In the rows, 128 means zero.
The rows of Z fall into 4 groups, which share some directions, and each row is roughly a mix of its group's hidden directions.
Z (126 x 11):
[[103 151 126 145 105 157 126 202  90  99 110]
 [ 97 137 140  84 112 180  70 146 109 149 111]
 [ 91 134 142 120 147 149 103  54 122  87 154]
 [132  93 116 112 148  86 129  66 108 159 172]
 [ 76 128  90 128 176 122 134  74 156 154 132]
 [129  95 160  97 109 150 168  85 128  92 176]
 [118 151  88 202 148 102 146 138 140 118 166]
 [133 110 160 131 163  91 159  80 149 158 176]
 [144 142 141  95 103 153  94 182 111 129  67]
 [176 161 123  62 110 119 100 133  94 153 114]
 [159 130 118  83 118 109 104 162  85  76  94]
 [111 176 178 156 158 131 161 116 153 140 175]
 [ 69 129 126 136 157 146 124  67 134 130 178]
 [ 56 114 101 119 145 155 134 109 165 167 150]
 [ 97 110 139 133 158 112 160  63 153 127 178]
 [ 79 159 119 103 140 169 180 113 149 160 153]
 [105 154  90 149 167 144  97 114 157 142 190]
 [117 118  52 167 160 101 145  95 142 140 128]
 [112 128  86  89 115 172 134 179 132 151  82]
 [ 74 156  60 127 141 147 104 138 159 147 143]
 [ 80 119 142 123 139 118 180  92 147  94 179]
 [160 168 138 165 122  78 118 174 121  95  96]
 [165 128  99 192 128  82 173 141 116 139 119]
 [103 163  72 148 123 153  83 173 114 107 113]
 [ 87 110 132  94 145 132 156  82 135  92 184]
 [205 137 145 164 119 102 140 133  91  96 135]
 [150 139 145 195 124  74 169 146 147 138 113]
 [166 132 125 192 129  74 170 134 143 141 114]
 [ 77 134  82 168 155 111 157 117 162 151 158]
 [ 89 100 102 140 156 134 139  78 161 125 186]
 [141 158 104 176 110 159 157 178 141 116  82]
 [113 106 111  60 143 160  97  94 108 108 162]
 [117 130 134  77 105 151 118 175  91 144  71]
 [109 123 153 168 133  75 183  97 154 140 154]
 [ 88 153 119 173 110 146 102 120 116  62 156]
 [ 78 153 155  78 152 160 110 126 145 177 127]
 [146  92 116 113 147  76 114  83  93 159 166]
 [182 137  98 113 115 133 101 147  73  78 123]
 [173 160 173 151 134 101  72 148  99 136 124]
 [ 64 109 105  93 142 162 114  98 165 153 145]
 [ 90 110 122 134 139 106 177  69 133 144 177]
 [ 46 137 113 126 148 137 151 131 174 155 131]
 [176 102 170  86 106 147 157 116  89 159 116]
 [173 152 148 117 117  75 137 174 104 110  86]
 [121 115  56  94 123 160  86 155 124 143 105]
 [199 119 190 122 107 117 127 114 105 110 108]
 [191 125 191 140 114  98 163 125 113 138 114]
 [105 110 119 134 120 124 211  83 149 126 153]
 [ 98 105 159  77 146 111 116  96 121  94 182]
 [137 122 180  91 108 158 136 108 143 193 104]
 [ 87 113  66  87 117 169 162 122 136 149 117]
 [124 129 196 161 131 100 180  95 132 111 147]
 [143 143 164 186 122  79 165 144 166 132 110]
 [ 99 131 134 155 148 117 155  89 146 134 207]
 [137  99  45 138 117 123 166 122 161 128 148]
 [105 138  92  84 138 161  57 127 105 147 120]
 [ 90 139 158 107 126 126 131 187 160 165  82]
 [140 120 132 169 162  77 151  91 142 150 179]
 [115  93 120 133 154 101 182  75 158 139 165]
 [142 158 203 150 128 127 152 178 133 128 101]
 [186 141 173 146 110  93 147 159  95 118  96]
 [147 120 164 163 134  46 142 149 112 114 144]
 [106 130 177 121 166  98 146 113 162 183 159]
 [146 120 111 174 134  78 168 169 152 168 140]
 [ 72 117  98 156 148 155 131  95 164 148 173]
 [128 117 114  67 112 195  95 106 115 150 124]
 [154 140  70 185 120 138 176 138 129 145 100]
 [166 126 150 111 113 117  72 167  94 121  78]
 [141 138  72 142 123 122 112 179 123 148  65]
 [144 185  93 189 136  96 118 148 156 127 142]
 [145 105 182  96 127 122 160  82 156 174 135]
 [100 120 110 148 158 116 158  72 148 137 190]
 [ 93 167 148 150 152 167 166 169 167 148 139]
 [114 125 159  89 100 176  93 149 110 141  72]
 [111 162 145 132 105 179 117 187 143 106  86]
 [ 90 144 128  88 116 206 101 125 146 137 110]
 [164 117 178 131 135  78 182 104 146 152 139]
 [174 152 200 140 120 101 130 164 116 121 102]
 [105 107 150 169 132 111 190  84 148 109 159]
 [ 61 154 104 168 136 142 128 115 144 112 180]
 [125 164 114  85 121 169 149 184 137 165  98]
 [175  98 143 142 115  73  93  95  99  97 129]
 [106 139 116 148 186  90 124  89 152 180 143]
 [110 106 112 124 158 122 167  64 148 143 181]
 [163  81 130 113 126 155 126  87  84  86 161]
 [ 79 142 166 108 120 164 131  94 187 151 125]
 [116 137 147 156 139  90 188 136 157 186 135]
 [120 153 140 111 107 184  82 155 143 157  79]
 [104  92  98  83 123 189 101 114  94 111 135]
 [164 148 161  98 102 113 131 173 100 142  69]
 [149 133 169  81  99 128 126 150  88 133  68]
 [ 81 146 114 153 149 162 180 135 173 144 160]
 [174 124 118 145  99 139 102 112  83  61 130]
 [ 96 134  96 190 151 123 106 113 156  87 165]
 [129  82 111  83 141 138 110  84 116  75 161]
 [ 84 163 102 109 127 112 109 188 141 139  81]
 [127 153 144 104 143 126  83 163 128 168  61]
 [183 128 158 146 139  72 121 163 135  83 119]
 [115 138  95 155 143 115 186 131 141 187 166]
 [185 109  78 145 137  99 119 107 100 175 118]
 [ 99 115 127  98 170 124 158  80 158 178 155]
 [166 109 109 113 127 110 169 173 141 193 116]
 [150 157 121 156 127 112  68 162 105 118  71]
 [164 114 183 127 114  87  92 111  85 103 105]
 [162 124  87 190 130  89 177 129 114 143 125]
 [169 132 161  92 111 103  77 123  79 123  98]
 [111 143 121 131 148 104 125 180 155 189  80]
 [175 135 133 124 120 126  65 171 107 149  84]
 [173 136 169 121 112 113  95 177 103 121  79]
 [157 138 116 195 147  75 132 131 127 147 170]
 [ 86 121 135 152 145 128 169  67 145 122 178]
 [103 102 123 112 148 104 166  72 129 109 187]
 [159 129 168 166 123  58 114 155 120 155 112]
 [101 147  68 102 124 159  74 154 115 102 114]
 [159 156 151 125 123 126  66 162 100 127  75]
 [118 121 129 139 133 137 110  56 111  63 150]
 [ 95 103 114  84 145 135 136  98  98  88 186]
 [ 93 167  76 184 137 129 101 162 140 112 133]
 [125 161 150 185 128  80 120 171 142 101  95]
 [120  99 155 121 149 111 163  58 145 118 174]
 [172 136 190 103  97 140  98 162  98 113 114]
 [143 112 103 132 130  91 127  54 124 118 182]
 [184 142 187 135 115  94 111 161 108 117  99]
 [107 102  93 156 131 121 185  86 160 119 168]
 [163 141 132  99 113 134  85 187 106 136  76]
 [157 138 130 178 115  88 127 190  91 129 103]]
In each list below, one row fits none of the groups, and each other row fits one group, some only roughly. Which row is it?
  Q_761: [ 90 135 128  76 123 195 111 138 134  85 128]
  Q_143: [117 133 115 181 152  81 175 118 156 141 170]
  Q_35: [ 97 109  93  87 147 147 101  78 164 119 166]
  Q_95: [ 84 121 103 149 147 121 176 102 162 146 183]
  Q_971: [116 140 149 117 152 145  99  59 111 118 185]
  Q_373: [ 83 124 127  69 117 186  98  97 119 124 117]
  Q_285: [156 131 139  70 102 159  83 141  98 113  86]
  Q_458: [135 101  86 176 141  84 180 115 150 133 154]
  Q_895: [137 149 157 186 112  90 147 187 127 120 103]
  Q_128: [199 116 139 155 111  98 108 127  92  86 112]
  Q_195: [132 102 145 175 148  91 180  95 138 125 174]
  Q_909: [166 149  98 170 139  83 138 145 108  76 154]

Q_373
  Q_965: [ 77 133  75 166 155 131 133 115 160 138 174]
  Q_891: [ 89 153 138 115 115 181 129 174 130  71 114]
  Q_797: [169 120 155 108 110 111 127 188 125 151  70]
  Q_229: [127 138  88  91 136 150  47 141 111 143 121]
  Q_999: [168 138 126 131 111 132  77 149  93  96  67]
  Q_704: [140 122 113 170 137  82 178 117 127 156 185]
  Q_240: [ 64 133 116 136 152 159 163  90 154 141 169]
  Q_730: [198 142 143 123 117  90  78 155 105 123 111]
  Q_8: [101 143  80  95 132 183 106 169 138 157 107]
  Q_644: [153 156 127 141 104 127  97 181  85  93  84]
  Q_899: [139  92 132  88 153  89 113  77 110 117 178]
  Q_910: [166 127 156 161 115 121 161 193 148 116  89]

Q_704
  Q_290: [186 155 171 126 106 102 162 170 120 135  99]
  Q_342: [ 65 120 149 100 132 142 153  79 148 123 174]
  Q_540: [111 147 159 150 135 133 110  72 117  94 191]
  Q_52: [136 150  77 193 121 106 131 179 127 142 145]
  Q_715: [125 135 148 171 137 120 199 112 165 121 170]
  Q_783: [123 101 130 156 131  95 151  55 130 106 173]
  Q_816: [ 97 112 151 132 156 104 168  83 162 150 179]
  Q_898: [188 105 126 133 132 111 132  88 101  76 166]
  Q_936: [172 136 143 110 121 122  83 160 104 133  59]
  Q_751: [182 159 172 138 104 104 112 160 114 122  80]
  Q_879: [115 119  80 134 151 124  86  74 136 127 184]
  Q_14: [195 125 101 174 102 108 130 159  96 105 128]
  Q_614: [105 110 129  64 131 164  80  92 111 152 143]
  Q_778: [ 71 135 116 102 127 179 176 127 169 124 143]

Q_778
  Q_136: [135 145 204 173 114 110 129 144 148 137  87]
  Q_766: [ 99 155 160 121 133 153 208 139 154 150 134]
  Q_514: [149 145 161 188 138  86 166 116 163 144 152]
  Q_703: [153 114 178  78 117 120 139 169 133 157  80]
  Q_983: [125 118  56 146 148 133 156  79 129 136 168]
  Q_281: [155 138 136 146 101 120  90 163 102  88  65]
  Q_405: [190 131 107 168 122  99 124 172 103 138  90]
  Q_451: [132 108 161 124 112  96 173  57 111 107 149]
  Q_456: [147 144 168 200 132  82 163 137 138 128 131]
  Q_553: [ 83 135  75 142 150 178 141 147 169 142 149]
  Q_882: [ 86  92 115 125 127 142 184  80 159 145 157]
  Q_175: [184 114 134  83  96 152 123 165 103 134  85]

Q_882
  Q_520: [162 145 141 156 111 112  92 192 106 137  83]
  Q_376: [120 156 123 168 137  84 181 168 143 172 130]
  Q_145: [177 107 171 133 100  84 131 146 105 111  79]
  Q_859: [ 70 135 138 121 129 157 172  85 170 119 158]
  Q_992: [ 46 149  95 145 130 156 112 132 152 110 106]
  Q_312: [164 125 129 100  96 124 156 186 120 140  69]
  Q_886: [194 130 127 148 126  94  92 173 106 127  93]
  Q_785: [168 124 184 145 107  84 182 118 122 109 122]
  Q_695: [136 129 126 197 152  89 168 117 145 125 174]
  Q_236: [120 146 107 136 100 133 115 206 128 132  72]
  Q_568: [ 80 116  77 157 124 122 110  80 126  91 160]
  Q_87: [173 107 148 134  92  97 187 153 129 113  90]
  Q_691: [109 137  58 140 148 142  98 106 144 100 177]

Q_568
  Q_845: [121 152 127 131 112 131  86 183 117 119  56]
  Q_919: [115 118 132 133 135 111 139  43 120 115 181]
  Q_995: [148 138 103 196 144 105 134 117 128  88 180]
  Q_196: [ 56 153  97 146 153 133 120 146 163 159 103]
  Q_162: [163 143  89 129 115 175  97 172 112 130  78]
  Q_88: [ 75 104  78 121 159 133 134  96 145 119 179]
  Q_665: [171 123 193 123  88 123 151 134 118 103  83]
  Q_330: [175 133 193 111 102 124 157 132 112 168 100]
  Q_474: [102 143 105 200 147  99 167 146 145 143 155]
  Q_206: [ 70  93 128  96 156 117 148  94 173 150 146]
  Q_484: [ 56 132  96 143 142 133 163 141 171 153 150]
  Q_537: [176 127 140 103 101 114  96 171  98 126  72]
  Q_706: [ 83 101  88  92 155 128 116  90 158 104 166]
  Q_912: [189 133 140  97  94 149  99 170  89 130 109]

Q_665
  Q_464: [186 153 178 144 106 101 133 157 106 122  87]
  Q_114: [184 125 185 136 111  79 120 116  99 103 115]
  Q_594: [105 151  92 127 103 183  90 148 126  72 122]
  Q_760: [ 56 145  92 172 152 116 130 105 155 123 144]
  Q_297: [161 142 182 142 122  89  92 178 141 118  96]
  Q_498: [134 129 139 100 106 152 133 192 117 136  60]
  Q_611: [194 126 156  97  98 151 101 150  85 111 121]
  Q_494: [175 148 160 149 115  88 175 162 107 156 105]
  Q_92: [ 82 139 135 100 161 144 143 113 157 193 160]
  Q_539: [123 133 178  86 108 165  91 114 106  81 104]
  Q_532: [170 133  84 128 117 163  91 164  93 142  85]

Q_594
  Q_190: [ 97 131 126  58 114 166 107 142 136 163  89]
  Q_796: [119 132 172  77 120 148  65 127 140 163 104]
  Q_488: [175 124 124 177 128  67 128 154 102 159 112]
  Q_728: [ 63 141 136 111 121 181 161 117 152  95 150]
  Q_867: [164 163 144 163 109 110 158 182 101 159  99]
  Q_699: [130 160 155 146 103 152 100 190 135 139  74]
  Q_901: [117 117 141 141 140 101 136  49 124 115 183]
  Q_987: [180 134 194 142 111  81 155 127 116 113 120]
  Q_824: [115 157 117 156  97 174 116 175 124 162  79]
  Q_547: [121 124 114 185 152 102 178 110 143 143 182]
  Q_839: [ 94 135  99 175 152 126 144  99 175 151 177]
  Q_661: [105 104  82 126 160 131 112  69 147 127 180]

Q_661
  Q_583: [ 66 129 109  94 160 125  89 116 163 127 170]
  Q_485: [134 115 132 175 135  62 168  98 135 162 147]
  Q_333: [122 105 111 126 143 107 158  53 142 166 163]
  Q_159: [177 145 140 183 133  91 175 115 133 146 159]
  Q_600: [ 83 135  90 166 159 116 142  84 148 131 177]
  Q_258: [143 137 153  94 115 152  51 156 115 147  97]
  Q_66: [102 139  50 182 139 126 130 112 129 112 150]
  Q_806: [122 163  68 177 132 142  84 150 133  97 135]
  Q_201: [ 83 134 130 147 142 142 135  96 190 179 152]
  Q_920: [182 118 187 146 107  82 138 135 109 103 105]
  Q_731: [108 158 188 117 135 119  83 163 136 148  82]
  Q_769: [ 74 103  68 117 157 140 137 108 133 120 174]
  Q_256: [173 115 155 158 125  70 114  82 118 103 155]
  Q_813: [104 143 121  81 121 198  85 152 129 117 107]

Q_583
  Q_272: [170 106 138 145 116  82 118 156 125 118  57]
  Q_784: [137 116  78  91 128 124  86 175 138 177 108]
  Q_63: [123 129  85 111 167 126 146 121 147 207 142]
  Q_20: [ 95 102 173 102 138 105 172 109 165 174 122]
  Q_108: [140 129 101 103 119 160  63 149  86 164 102]
  Q_940: [179 124 156 126  99  82 192 137 124 120 110]
  Q_567: [102 120  96 171 129 110 186 129 155 140 181]
  Q_693: [ 84 110 135  94 143 129 145  65 148 126 178]
  Q_351: [172 111 118  97 137 104  67 154  76 133 124]
  Q_966: [199 127 169 143 133  96  97 107  94 111 136]

Q_784
  Q_884: [ 91 133 109 124 105 140 135 194 150 130  68]
  Q_116: [133  91 105 131 143 145 165  78 121 125 195]
  Q_544: [124 111 137 114 136 144 172  80 138 135 203]
  Q_814: [ 78 130  63 106 140 178 129 129 147 152 138]
  Q_842: [ 78 135 129 115 130 169 170 108 162  78 156]
  Q_205: [117 172 143  95 141 128 131  66 116 145 184]
  Q_261: [ 59 122  88 101 151 128 139 118 169 160 148]
  Q_119: [160 159 179 183 144  92 135 148 116 158 109]
  Q_308: [ 72 147 103 139 163 169 143 118 164 149 170]
  Q_165: [124 103  66  90 107 179 167 120 123 129 147]
  Q_222: [106 101 100 124 141 109 173  85 103 101 184]
  Q_379: [100 164  89 194 146 110 126 130 170 124 153]
  Q_604: [ 58 132 104 177 150 116 143 140 164 148 147]
  Q_654: [ 98 121 120  83 113 186 118  85 112  85 143]

Q_119
  Q_422: [152  92 145 105  99 114 166 176 143 128  71]
  Q_85: [157 141 133  87 108 131  75 154 100  91  82]
  Q_692: [110 133  71 103 142 147  68  92 117 135 161]
  Q_947: [161 116 163  94  97 171 100 135  83 117  89]
  Q_503: [173 133 199 147 112  90 152 148 119 110 104]
  Q_541: [ 61 125 141 139 150 118 164 117 176 148 166]
  Q_60: [136 151 108 111 101 180  77 137  87  90 107]
  Q_652: [ 98 131 141  90 168 148 132  71 144 165 168]
  Q_776: [ 56 166  90 152 152 145 107 107 137 130 150]
  Q_575: [115 122 176 135 129  74 194 108 143 116 145]
  Q_632: [137 147 190 114 111 102 133 157 142 158  68]
  Q_770: [ 74 158  95 117 161 178 108 137 145 159 152]

Q_575
  Q_629: [167 114 154 119  94 115 171 173 120 120  72]
  Q_276: [112 156  53 143 131 150 111 162 127 156  91]
  Q_950: [169 148  98 177 117 131 126 186 112 124  86]
  Q_696: [133 114 194 141 133  96 116  81 126  75 130]
  Q_729: [168 133 167 140 124  91  98 165 118 130  65]
  Q_414: [186 126 175 128  98  82 169 130 114 115 108]
  Q_305: [178 107 188 102  99 157 114 109  99 125 101]
  Q_641: [150 107 124 160 151  94 176  90 136 120 187]
  Q_649: [ 84 129 142  64 134  99 113 132 171 139  88]
  Q_719: [168 131  81 125 122 154  95 177  87 124  92]
  Q_157: [119 103 152 108 147 105 153  66 128 120 191]
  Q_941: [175 136  78 142 130 116  94 153 101 136  70]

Q_157
  Q_194: [ 89 138 171 144 138  92 202 117 142 118 122]
  Q_280: [103 132 139 163 138 115 185 134 154 196 141]
  Q_221: [ 90 145  84 116 145 182 106 176 148 154 117]
  Q_311: [ 75 144 144 145 123 150 190 115 172 102 144]
  Q_802: [134 113  99 120 168 118 156  82 141 182 174]
  Q_908: [ 65 102  81 118 162 119 137 104 152 119 167]
  Q_129: [155 123 115  56 122 178 110 120 102 145  97]
  Q_808: [116 126 146  96  98 145 125 189 137 126  61]
  Q_318: [129 148 186 140 111 107 146 168 135 165  73]
  Q_369: [ 95 120  83  79 124 172  93 143 110 147  93]

Q_194
  Q_798: [ 93 125  72 101 134 180  93 160 131 147 106]
  Q_447: [155 153  91 152 119 134  83 164  88  79 111]
  Q_519: [112 128 164 141 147 110 113  55 115 114 178]
  Q_226: [162 126 171  81 109 104 133 160 100 131  73]
  Q_264: [180 131 179  94 116 124 100 155 106 138  81]
  Q_328: [138 110 153 157 136  54 148  90 131 163 149]
  Q_358: [161 124 197 134 105 104 149 156 108 112  81]
  Q_314: [ 95 116  87 125 151 136  78  73 124 126 172]
  Q_896: [152 145  97 132 109 181 100 177 112 122  79]
  Q_348: [ 93 123 117 172 127 113 181  80 142 117 173]
  Q_404: [176 136 120 186 118 107 123 116 100 102 183]
  Q_499: [ 98 103  84  82 120 156  74 119 102 136  99]
  Q_805: [161 120 147  81 106 157  78 130  92  98  93]
  Q_528: [114 103 110  69 123 163  75 113 106  90 116]

Q_348
  Q_782: [194 122 158 109 103 131 125 140  69 107 103]
  Q_863: [109 139 136  77 125 190  85 154 125  91 123]
  Q_825: [131 122 173 135 130  94 155  56 120 111 165]
  Q_855: [ 65 137  85 122 149 173 147 113 155 151 155]
  Q_491: [184 129 149 167 107 101 153 158 104 143  79]
  Q_403: [172 129  91 115 123 153  77 162  87 142  93]
  Q_559: [129 126  94 175 169  83 146  97 145 160 163]
  Q_365: [ 79 140 133  74 138 174 130 134 145 176 152]
  Q_397: [101 136 129 175 123 113 208 122 155 109 140]
  Q_684: [ 96 114 136 139 143  93 176  77 149 116 180]

Q_491
  Q_122: [120 158 136 217 133 105 150 151 145 143 134]
  Q_668: [ 65 117  88  72 149 119 104 137 143 100 125]
  Q_566: [ 87 139  78 115 150 178  80 152 139 147 130]
  Q_826: [176 138 169 134 111 127  98 173 113  98  78]
  Q_828: [ 77 113  82 105 134 152 135  67 123 132 161]
  Q_651: [143 125  97  98 132 126  40 130  98 132 120]
  Q_44: [173 147 158 188 110 120 114 154  96  91 106]
  Q_772: [ 79  82  70 139 133 142 136  83 140 116 149]
  Q_61: [ 87 121  63 119 145 148 125  84 143 141 171]
  Q_916: [143 147 149 135 118 142 158 207 145 138  83]
  Q_585: [155 176 123 173 108 129 102 179 103 117  90]

Q_826
  Q_443: [142 121 127  75 110 164  68 123 105  88 103]
  Q_658: [177 160 171 123 131 101  67 150 102 132 116]
  Q_647: [154 130  63 103 109 149 141 185 145 145 102]
  Q_572: [188 103  97 110  95  99 103 146 100 113  89]
  Q_67: [ 97 114 103  55 127 171  87 114 137 127 119]
  Q_846: [142 169 117 171 107 150 109 191 136 142  88]
  Q_430: [105 146 106 147 171 100 136 138 157 202 140]
  Q_49: [127 147 139 199 119  95 183 154 148 128 115]
  Q_339: [195 133 194 161 107 123 137 119 112 131 115]
  Q_679: [102 138 151  86 115 185  99  89 111  86 137]
  Q_921: [115 135 144  78 112 159 104 165 127 133  59]
  Q_424: [119 124 103 160 150 116 157  90 142 145 205]
  Q_546: [ 99 130 116 143 155 118 106  59 130 131 189]
  Q_83: [178 123 188  72 112 148 112 129 100 135 126]
  Q_860: [107  91 147  91 139 161 127  65 157 154 154]

Q_846
